array([[ -1,   8, -56,  -3,  -1, -18],
       [ -3,   0, -56,  -2,   3, -18]]) ans = -1

array([[ 21,   0,  28,  29],
       [ 34,  21,  45,  11],
       [ 43,  43,  59, -11]]) ans = 21

array([[ 19,  12,  64,  65,  30,  -3,  27],
       [ 18, -17,  43,  41,  32,  -8,  15]]) ans = 19

array([ 48,  52,  60,   0, -49]) ans = 48

array([ 40,  63,  -4, -46,  65]) ans = 40

array([ -5, -23,  -2,  59,  44]) ans = -5

array([-61,  29, -72,  72, -67,  65]) ans = -61
---
[[ 532 -509   61 -454 -635 -361 -515   37 -360   86 -157  181  118 -331]
 [ 604 -511  -29 -828 -769 -584 -523  -44 -340  -72 -196  520  443 -259]
 [ 218 -625 -215 -462 -419 -302 -168 -163 -467  180 -557  291  373 -183]
 [-641  488 -206 -131   72 -189 -142 -251  307 -826  332 -441 -556  -48]
 [-571 -123 -434 -339 -362 -417 -456 -372 -453 -620 -173 -663 -612 -386]
 [-379 -330 -112  551  277  317  126  -52 -210  370 -417 -581 -457 -173]] value 61

[[81 55 44 31 28 52 66 57]
 [42 41 41 55 43  7 40 31]
 [53 54 64 66 48 60 35 76]
 [40 55 56 89 70 32 65 56]
 [48 50 42 45 64 58 36 38]
 [75 38 61 66 74 53 52 42]
 [45 41 25 66 44 62 49 49]] value 44

[[548 608 322 457 719 432 425]
 [298 558 512 303 708 291 518]
 [596 532 446 611 519 678 357]
 [562 551 784 466 292 571 388]
 [336 513 419 252 790 359 478]
 [297 237 443 681 692 378 641]
 [644 800 676 656 616 784 638]
 [456 589 535 602 617 579 476]] value 322

[[565 540 583 571 529 562 413 534 536 549 538 603 559]
 [610 756 497 563 506 590 442 606 449 549 527 525 664]
 [581 795 568 575 501 573 288 608 481 549 566 688 667]
 [574 714 565 589 497 567 244 572 478 549 522 687 615]
 [609 342 618 573 495 555 410 461 564 549 478 522 453]
 [620 669 550 565 487 572 398 560 492 549 520 584 597]
 [600 566 601 579 460 581 217 494 501 549 465 619 501]
 [642 549 545 573 476 564 394 506 495 549 472 521 519]] value 583

[[ 11  11  31 -10 -25   7  -6  14   6  -7  -3]
 [-12  -3 -12   3 -21 -23 -16  -8 -20 -10  -9]
 [-15 -23  -8  -1  22  -6  12 -21 -11  -6 -27]
 [ 16  -4 -15 -21 -35   7 -12  -6  12 -19   9]
 [-10 -22 -18 -25  -1  11  17 -20  12  10 -19]
 [  2 -20  11 -17   6   1   4  14   6  -7 -15]
 [  2  -1   8 -29  -6  16   3  -2  44  -8  -5]
 [ -2 -20   9 -20  -6   1  -1   8   6   6  -7]
 [ -7 -15  -4  -4 -18 -24 -17   1 -16  -9  36]] value 31

[[4334 3336 3133 4918 7625 6355 8543 7932 2963 6160 3066]
 [3371 7595 5302 2341 3387 3074 3142 3381 4431 2666 3999]
 [4713 5509 4417 5222 7236 4503 7022 7188 4468 4558 4555]
 [6639 3753 5151 7656 8147 7860 8875 8266 5641 8378 5922]
 [3327 1291 1643 5525 8446 4120 9035 8443 2372 5142 2789]
 [4634 6230 5676 4681 4736 4422 4870 4682 5472 4830 5295]
 [4088 8630 6793 2790 2479 3653 2421 2510 5693 3125 5099]
 [6851 4721 5429 7326 8354 8118 8889 8556 5575 7895 5778]
 [6562 9366 8917 5097 2890 6065 2779 2867 8176 5740 7680]
 [7619 6850 7040 7189 7310 8376 7479 7464 6890 7857 6909]] value 3133
---
(33, 12, 24, 76, 39)
12
((96, 106, 185, 99, 110, 15, 93), (66, 109, 196, 97, 86, 132, 102))
109
((4, 4, 3, 7, 3, 5, 4), (6, 4, 4, 2, 4, 4, 4), (3, 3, 4, 3, 4, 4, 3))
3
(-611, -634, 198, -107, 758)
-634
(96, 1, 57, 5, 36)
1
((43, 79, 39, 64), (36, 65, 54, 43), (58, 79, 20, 72))
79
((4562, 5023, 3309, 1706, 3077, 2305, 5651), (4543, 4298, 5181, 8684, 1609, 5615, 4262))
4298
(81, 44, 193, 141, 182)
44
---
[[4398 3447 3545 5003 6949 4984]
 [3353 4508 5016 6566 3240 5478]
 [5587 7793 3650 6821 3641 4718]] => 4984

[[579 398 497 238 411 463 469]
 [673 583 538 411 432 673 549]
 [750 513 432 537 394 423 702]] => 469

[[ 44  -5  18 -50]
 [-12 -31 -23 -16]
 [-38 -15 -24  -6]] => -50

[[0 7 2 1 4]
 [8 4 7 4 2]
 [1 7 2 3 3]] => 4

[[  88 -196  145  -38 -783  610 -152]
 [  88  165 -385 -255  437 -155 -367]
 [  88 -498  576 -255 -324 -118 -570]] => -152

[[555 496 617 663 131 591 743]
 [471 379 838 863 383 180 504]
 [435 470 606 359 448  64  19]] => 743

[[20 23 65 47 16]
 [50 19 33 29 77]
 [47 47 57 70 19]] => 16
---
array([-13.42,  -3.50,  10.22,   7.21])
-13.42

array([ 14.93,  11.04,   7.05,  -0.79,  17.51,  16.36, -16.98])
-0.79

array([ 0.17,  0.07, -0.11,  0.12, -0.09])
0.07

array([-17.2,   5.5,  15.2, -14.9])
-17.2

array([[-14.306,  -8.395,  -8.437,  -7.531,  -6.976,   3.223],
       [ 13.246,   3.120,  -1.493,   1.240,  11.367,  20.924]])
-1.493

array([ 0.779, -0.086,  1.282, -1.849, -0.783, -1.072])
1.282

array([-0.176, -0.115, -0.105,  0.129, -0.061])
-0.115
---
[37, -5, 8, -26, -63] out 8, 37
[37, -41, 53, 14, -65] out 53, 53
[43, -77, -39, -21, 35, -2, -23] out -21, 43
[-76, -63, -50, 26, -15] out -50, 26
[25, -20, -32, 57, 44, -23, 52] out 57, 57
[20, -11, 11, 3, -26, 78, 28] out 3, 78
